Each named move below is a turn or a mirror, shown by a few rows before and after it. Which moves, in which order, take the first row of each later pair to the second? The first pair is answered.
F (before -> after):
-0.02,3.15,-1.11,4.41,-1.84,-2.33,1.19,2.33,1.09,2.33,-1.22,1.43,0.28,0.28,-0.18,-0.63,0.56,-2.00,-2.32,-2.66,0.86,-0.33,1.60,0.53 -> -0.20,1.67,0.66,2.00,0.24,-4.13,0.60,-0.80,-0.48,2.50,-0.85,0.62,0.64,-0.86,-0.67,1.38,-1.46,-1.27,-1.46,-3.91,2.07,-3.33,1.32,0.38
1.74,-2.56,1.12,-3.24,-0.42,0.40,0.85,-1.77,0.18,2.14,2.67,-0.54,0.26,0.75,-1.70,0.55,0.84,2.24,1.69,1.48,-2.07,-0.42,-2.31,-1.06 -> 1.74,-1.66,0.10,-1.87,-1.69,1.63,1.12,0.15,1.26,1.94,2.58,0.05,0.12,1.43,-1.63,-0.65,2.14,1.70,1.09,2.52,-3.09,1.34,-2.15,-1.09
-0.15,0.64,0.80,-1.68,1.02,-1.20,-0.69,-1.05,-0.89,-0.05,-0.37,0.66,-0.32,-0.65,-0.37,0.81,-2.60,-1.19,1.18,-0.35,1.64,-1.51,1.78,-0.36 -> 0.04,2.30,-1.09,0.76,-1.10,0.63,-0.21,2.12,0.84,-0.24,-0.91,1.31,-0.96,0.58,0.01,-1.28,-0.60,-1.88,0.14,1.21,0.35,1.34,1.76,-0.16
M (before -> after):
0.96,3.28,-0.95,1.31,-1.01,0.16,-1.17,0.18,0.53,-1.69,-0.71,-1.99,-2.14,-0.45,1.59,-0.58,2.19,0.74,-0.82,-1.10,-0.97,0.38,0.49,-0.16 -> 2.08,1.40,-0.05,-1.30,-1.20,0.42,-0.74,-0.53,0.12,-1.96,-0.43,-1.17,-1.85,0.09,1.11,0.29,-1.47,1.04,2.25,0.62,-2.18,-0.20,1.55,-1.84
-0.18,0.87,1.08,0.33,0.56,-0.14,0.54,-0.99,-1.18,-0.09,-0.13,0.56,0.78,-1.57,0.12,-0.29,-0.34,0.79,0.77,-1.89,1.04,-1.08,0.23,0.31 -> -0.66,1.49,0.55,0.33,1.95,0.05,-0.29,-0.28,-0.11,-0.47,-0.50,0.29,-0.17,-0.91,1.07,-0.99,0.35,-0.13,-0.37,-1.94,-0.15,-0.94,0.59,0.18
0.26,-0.15,-0.47,-0.36,1.66,-0.89,-0.87,-2.03,-0.29,1.18,2.80,-1.47,-1.66,0.52,0.31,-0.52,-0.38,-0.08,-1.14,-0.71,-0.11,-2.16,-0.50,-0.52 -> 0.45,-0.53,-0.15,-0.70,1.27,-1.02,-0.48,-2.37,-0.55,1.25,3.12,-1.23,-1.44,0.29,-0.11,-0.19,-1.00,0.19,-0.49,-0.27,0.01,-2.34,-0.48,-0.66
-0.79,-2.25,0.15,-0.58,1.08,-2.27,-1.72,-1.21,0.94,-1.10,1.42,-1.16,-1.54,1.63,0.58,0.22,1.28,-0.97,-1.99,3.05,-2.22,0.15,-1.05,-0.82 -> -0.27,-3.16,0.85,-0.93,-0.99,-2.61,-0.42,-2.17,-0.66,-0.95,2.22,-0.91,-0.27,0.56,-0.89,1.22,-0.02,0.48,-0.16,3.29,-0.54,-0.05,-1.72,-0.73
G (before -> after):
-2.01,0.34,-1.22,-0.47,-2.27,-4.42,-0.08,-0.60,0.56,-0.61,2.43,0.80,1.24,1.52,-0.47,3.12,-1.17,-0.89,2.49,5.42,-0.36,0.07,0.84,-1.92 -> -2.59,2.10,-1.55,1.29,-3.49,-4.60,0.49,0.28,0.09,-0.46,2.01,1.05,1.33,0.91,-0.70,2.93,-0.98,-0.84,2.15,4.57,0.69,0.19,1.31,-0.94
0.68,1.12,0.82,0.43,-0.17,3.01,1.09,1.97,0.56,-1.62,-0.58,3.85,-0.17,-0.25,-0.43,-1.14,-1.24,0.47,0.67,-0.04,-2.16,0.29,1.78,0.66 -> 0.97,0.16,1.28,-0.59,0.58,2.84,0.91,1.50,0.90,-1.62,-0.38,3.76,-0.23,0.01,-0.36,-1.02,-1.35,0.50,0.87,0.52,-2.80,0.15,1.63,0.36
0.11,-0.63,-0.07,1.29,-1.10,-0.43,0.34,-0.65,-0.76,0.55,1.03,-1.01,0.34,-0.61,-0.92,0.50,1.69,0.49,-0.98,-0.58,1.80,-0.33,-1.43,0.79 -> 0.48,-2.01,0.18,-0.07,-0.17,-0.23,0.07,-1.55,-0.39,0.49,1.30,-1.23,0.13,0.12,-0.68,0.65,1.38,0.76,-0.61,0.27,0.91,-0.73,-1.77,0.13
A (before -> after):
0.92,0.16,-0.17,1.23,3.69,-2.09,0.33,-0.53,0.61,-1.17,1.47,-0.41,0.14,0.45,-0.84,0.82,0.39,0.54,-1.91,-1.76,0.94,-1.39,-0.34,1.97 -> 1.20,-0.68,0.25,0.12,4.21,-2.13,0.26,-0.82,0.63,-1.37,1.57,-0.13,0.17,0.69,-0.81,1.18,-0.58,0.55,-1.17,-1.33,0.19,-1.50,0.23,1.44
-0.02,3.34,0.01,-1.54,-1.74,3.28,-0.03,1.42,0.76,-0.82,-0.21,1.06,2.27,0.63,0.06,-0.05,-2.18,-0.22,3.79,-0.15,-2.41,2.10,3.54,-2.18 -> -0.80,5.17,-0.86,1.17,-2.91,3.18,0.18,2.48,0.82,-0.63,-0.46,0.75,2.24,0.13,-0.25,-0.66,0.51,-0.36,1.82,-1.24,-0.85,2.72,2.95,-0.90
-0.18,0.95,-0.13,-0.27,-0.74,-0.95,0.56,-0.70,-0.48,0.39,1.68,-0.55,0.01,0.66,0.45,-0.21,0.22,-1.32,1.13,1.70,1.11,1.47,-1.32,-0.79 -> -0.08,0.77,-0.24,-0.60,-0.87,-0.81,0.61,-0.87,-0.31,0.45,1.77,-0.60,0.19,0.64,0.55,-0.13,0.18,-1.10,1.24,1.65,0.94,1.41,-1.38,-0.76
0.15,0.95,1.68,-3.08,2.11,-0.18,-2.44,-1.00,-2.42,-0.49,0.06,-0.24,0.85,1.16,1.38,-0.28,-2.28,0.32,1.12,0.99,-0.59,-2.51,3.11,-1.25 -> -1.50,3.97,0.02,1.75,-0.13,-0.55,-2.33,1.10,-2.52,0.01,-0.31,-1.03,0.84,0.47,1.22,-1.25,2.26,-0.04,-2.33,-0.96,2.17,-1.02,1.85,1.39
C (before -> after):
-0.96,1.05,-0.18,1.15,3.23,1.47,-1.44,2.99,2.64,0.55,-0.01,0.10,-2.38,0.62,2.29,-1.52,1.75,-1.54,-1.75,-2.06,-4.01,0.01,1.22,0.95 -> 0.61,-0.39,1.00,-1.06,2.59,2.92,-0.47,2.40,1.78,0.14,0.36,1.94,-1.28,0.30,1.93,-1.61,-0.67,-0.05,1.98,-0.38,-5.68,0.32,1.59,-0.53
-0.81,-0.66,-0.06,0.65,1.19,0.13,-0.19,0.01,2.25,0.35,0.07,-0.26,-0.89,2.23,-0.31,-0.04,1.33,0.82,-2.04,-1.09,-1.64,-0.85,-0.62,-0.98 -> -0.62,-0.30,-0.17,0.75,0.67,0.74,0.17,0.93,2.40,0.03,-0.32,0.54,-1.21,2.49,-0.36,-0.34,-0.07,0.42,-1.00,-0.37,-2.44,-0.06,0.42,-1.43
1.07,-0.45,1.47,-1.22,0.71,1.58,0.17,-1.05,-1.54,0.17,0.04,1.44,1.30,-1.66,0.22,-1.12,0.85,2.06,1.90,-0.47,-0.88,-0.50,-0.27,-0.22 -> -0.20,0.80,0.49,0.82,1.43,0.12,-0.76,-0.97,-1.07,0.52,-0.31,-0.23,0.30,-1.48,0.73,-0.96,3.00,0.63,-1.25,-2.10,0.62,-1.01,-0.92,1.09
Then:
Each pair is two moves apart.
-0.12,0.77,0.10,1.19,-1.28,0.16,-0.16,-0.32,-0.85,0.80,0.43,0.15,0.58,-1.02,-0.54,-0.72,2.33,1.61,-0.62,-0.85,0.50,0.69,-1.53,0.67 -> 0.91,-0.04,0.00,-0.36,-1.14,1.36,-0.04,0.27,0.05,0.21,0.37,1.08,0.21,0.11,-0.26,-1.37,0.69,1.33,1.04,1.21,-2.08,1.55,-0.69,-0.94 -> A F
0.46,1.78,-1.17,1.90,-2.90,-0.64,1.14,1.78,-0.80,0.02,0.23,0.50,0.07,0.06,-1.39,0.54,-1.60,-0.42,0.36,0.80,1.66,0.75,0.54,-0.22 -> 1.06,-0.86,-0.90,-1.41,0.80,-0.13,-0.70,0.52,1.63,-0.22,0.37,-0.30,-1.24,2.11,0.31,0.28,-1.02,-1.39,-0.23,2.49,-1.98,0.24,0.17,-1.88 -> M G
-0.07,0.06,-0.27,-0.32,0.49,0.86,-0.31,1.07,1.25,0.03,0.43,0.14,0.06,0.57,0.92,-1.16,2.17,0.37,-0.28,0.40,-2.12,0.77,-0.88,-0.09 -> -0.43,-0.35,1.08,-1.36,1.69,-0.73,-0.51,-0.96,-0.73,0.13,0.81,-0.36,0.47,-0.54,0.37,0.49,0.33,0.85,0.28,-1.36,-0.28,-1.67,-0.86,0.21 -> G F
1.48,0.35,-0.80,-1.14,0.55,-1.11,-1.52,1.05,-0.01,-0.55,0.54,0.16,-2.22,0.49,1.08,0.18,-0.77,-1.47,-1.29,-0.16,-0.95,-0.63,-0.57,-0.27 -> 1.62,-0.02,-0.33,-0.56,-0.90,-2.07,-0.94,0.01,-1.42,-0.02,1.13,-0.16,-1.31,-0.57,-0.26,1.23,-0.97,-0.69,-0.92,-0.46,1.14,-1.11,-1.43,0.16 -> M C
0.01,-2.44,0.11,-0.89,2.95,-2.03,-2.27,-2.47,2.42,2.36,-0.68,-3.45,-1.50,-1.53,0.50,2.85,2.11,-3.20,-1.14,0.30,0.69,0.98,-2.79,0.29 -> 1.67,-2.21,0.27,-2.46,0.76,0.37,-0.35,-0.29,2.38,1.05,-1.52,-0.24,-1.23,-0.67,0.39,1.78,-3.33,-3.21,3.66,3.22,-2.24,2.89,0.63,-2.28 -> C C
-0.20,-0.73,-1.08,-0.60,-0.35,-0.73,-0.88,-0.90,-0.90,0.30,1.71,-0.50,1.26,-1.45,-2.05,2.16,-2.59,0.26,1.60,-1.30,0.23,-2.44,0.73,-0.38 -> -0.86,0.90,-2.10,0.97,-0.62,-1.12,-0.94,0.41,-0.20,0.03,1.08,-0.91,0.53,-0.74,-1.54,1.86,-2.76,-1.10,0.41,-1.72,0.25,-2.07,1.68,-0.21 -> C C
0.57,-2.62,-0.29,-0.31,-0.79,-0.76,0.05,-1.39,-0.16,0.78,1.61,-0.34,0.74,-0.54,-1.95,0.25,1.45,2.13,-0.31,1.61,1.97,0.97,-2.52,0.48 -> -0.30,-1.03,-1.95,-0.64,0.75,-0.86,-0.64,1.14,2.28,-0.24,-0.09,-0.18,-1.92,2.00,-0.43,-0.18,-1.72,-1.66,-1.17,2.33,-0.85,1.29,1.04,-0.92 -> C M
-1.07,0.67,0.27,-0.23,1.11,1.24,-2.97,-0.61,2.15,0.99,0.50,-2.44,-0.49,1.45,-0.97,-3.02,1.88,-1.95,-2.62,-1.79,-0.78,-0.49,-0.55,0.37 -> -1.84,2.98,-0.02,1.40,-0.01,1.31,-2.17,0.66,1.13,0.90,-0.16,-1.54,-0.23,0.43,-1.28,-3.10,0.66,-2.12,-2.10,-3.24,0.67,-0.38,1.06,1.14 -> A G
-1.17,4.01,-2.79,2.62,-0.77,0.92,0.23,3.28,-2.55,-0.17,-1.58,4.29,1.35,-1.21,0.11,-2.04,-1.19,1.09,-0.90,-5.19,0.79,2.42,1.87,0.96 -> -0.87,1.59,-3.57,2.47,0.51,1.04,-1.50,2.06,-0.04,0.80,-0.42,2.08,0.95,0.08,0.74,-2.71,4.92,1.21,-4.63,-4.02,-0.26,3.40,-1.99,1.40 -> G A
-2.41,-0.03,-0.81,0.31,1.98,-2.15,-0.45,-0.52,-0.28,-0.73,-0.58,-0.95,-1.78,-0.67,1.65,0.71,-0.25,-1.55,-2.23,-1.61,0.61,-0.49,1.04,0.05 -> -0.60,-2.44,0.80,-2.49,1.47,-0.82,0.46,-2.05,-1.33,-0.71,0.23,0.57,-0.33,-1.25,0.97,0.66,-1.80,0.98,1.37,0.11,-0.89,-0.41,0.52,-1.48 -> C C
-0.02,1.14,1.91,-1.12,1.61,2.04,-0.33,-0.75,-1.20,-0.09,-0.03,2.02,1.54,-0.98,0.41,-1.83,1.95,3.19,1.24,-1.68,-2.06,0.03,1.40,0.73 -> -0.87,1.78,1.15,0.25,1.96,1.43,-0.91,-0.45,-0.91,0.28,-0.14,1.00,1.02,-0.79,0.73,-1.74,3.75,2.45,-0.71,-2.37,-1.27,0.11,0.54,1.50 -> F C
-1.28,2.19,-1.28,-0.70,3.00,-0.25,-0.71,-0.71,3.56,-1.22,-0.47,-0.64,-1.17,-1.24,1.87,-2.42,1.68,-0.04,-0.27,-0.33,-1.69,2.08,1.04,0.93 -> 0.21,-0.25,0.14,-2.60,0.09,-0.91,1.13,-2.97,0.88,-0.74,1.04,0.49,1.18,-2.71,-0.58,-0.65,-2.01,2.42,3.91,0.97,0.07,1.29,0.42,0.44 -> A M
